In the rows, zero is written as 128.
Rotation paths and how fast each direction turns (degrees a step):
Each turn is a multiple of 5 degrees from 10 to 175, or 0.
Each row of a path follows its step; steps can be skipped.
Path 1:
step 2: [137 130 116 126 129 113 129 121 130 128 131 107 137 123 131 130 116 140
 135 131 133 141 118 134 119 128 128 122 130 112 123 139 125 118 133 137
 146 129 115 142 140 129 125 126 132 134 131 114 137 125 146 127 133 134
 130 121]
step 5: [118 138 128 114 113 116 119 128 118 119 129 119 123 124 140 124 133 120
 124 144 133 138 120 129 125 132 120 116 119 119 131 129 123 116 143 135
 131 127 133 114 135 141 124 134 127 119 138 139 120 132 142 124 121 128
 116 116]
step 9: [116 132 135 135 135 132 126 124 121 123 141 121 127 119 133 125 121 138
 123 122 122 137 119 128 137 136 130 101 125 120 116 133 140 136 136 135
 138 133 122 131 136 126 134 136 134 115 138 122 133 127 138 136 151 132
 117 125]
step 10: [128 127 130 125 106 121 125 109 125 138 131 133 123 130 139 122 117 120
 118 135 116 130 127 107 126 109 110 125 126 116 133 129 131 122 133 125
 126 123 115 128 126 122 127 144 117 125 132 114 117 133 133 125 134 132
 131 126]
step 11: [131 126 130 127 117 138 125 137 123 126 127 102 130 126 141 131 114 119
 124 126 122 130 127 139 116 121 125 127 122 122 118 134 125 117 127 124
 142 132 134 133 138 115 127 137 139 125 130 131 137 109 148 131 132 133
 118 116]
step 16: [125 130 130 118 128 120 135 136 129 123 134 141 134 136 147 122 128 106
 118 126 122 132 118 124 127 116 131 106 119 120 119 129 134 122 138 140
 134 114 137 124 131 120 129 142 139 121 136 128 137 136 129 129 131 138
 121 128]
step 17: [119 127 137 129 120 118 120 123 119 131 125 134 130 119 136 131 115 125
 132 124 129 141 125 117 116 109 121 127 124 113 128 138 129 138 134 117
 128 142 130 119 125 130 127 129 121 120 134 129 130 111 140 115 114 116
 109 123]
step 18: [133 137 122 129 124 110 134 133 132 126 131 120 133 126 132 134 118 122
 117 129 118 138 127 135 126 140 138 130 125 126 115 140 128 135 143 129
 137 126 114 140 125 116 126 137 129 110 132 118 144 132 143 136 143 123
 119 132]
step 20: [133 144 135 126 112 137 133 139 140 135 139 112 122 117 139 122 117 126
 132 106 135 136 116 129 127 120 128 127 132 117 122 128 124 135 138 135
 146 135 128 136 122 131 129 142 129 130 122 121 130 122 136 128 135 137
 120 125]
step 21: [129 133 132 129 118 128 116 116 118 133 125 139 116 132 137 126 118 123
 123 135 122 133 129 132 128 134 132 105 128 127 136 139 125 128 150 122
 128 129 122 127 129 130 117 146 124 122 135 148 113 125 135 138 140 132
 123 124]
[129 123 127 125 128 127 128 133 127 127 130 129 127 123 126 129 127 125
 131 125 128 130 132 131 130 129 123 126 127 130 130 128 130 129 130 125
 133 128 130 126 128 128 127 126 128 130 129 125 125 127 130 125 130 127
 128 128] | 125
[124 131 130 127 128 129 125 129 128 127 127 128 129 125 126 128 127 131
 129 129 132 129 126 128 131 123 127 134 127 132 129 129 128 129 129 130
 130 130 130 128 129 130 131 128 132 127 125 130 130 122 129 127 130 129
 126 125] | 125
[127 125 128 130 127 129 128 127 133 128 126 129 125 124 126 129 129 124
 129 126 129 121 130 128 127 124 130 126 127 128 129 127 127 129 127 130
 127 128 125 129 131 129 125 131 124 127 125 127 129 127 132 128 125 128
 125 127] | 110
[126 126 129 130 131 123 131 128 130 127 130 128 131 127 127 129 126 130
 128 132 131 128 128 130 128 133 131 129 132 128 125 130 128 130 129 128
 129 130 125 129 126 128 128 129 128 130 123 124 129 126 128 127 124 127
 131 130] | 65
[130 127 129 130 128 126 131 129 126 125 127 127 127 130 131 129 126 131
 131 128 130 125 126 123 129 126 125 128 131 131 130 130 128 124 129 129
 128 123 132 123 128 125 128 131 125 130 125 125 132 130 128 127 128 129
 127 129] | 120
[129 128 127 130 128 126 127 120 126 127 132 127 130 130 127 125 129 128
 129 127 129 130 132 129 128 124 129 129 127 130 128 131 127 130 131 129
 126 126 127 129 126 128 123 127 127 131 127 126 128 128 128 128 132 124
 127 123] | 95
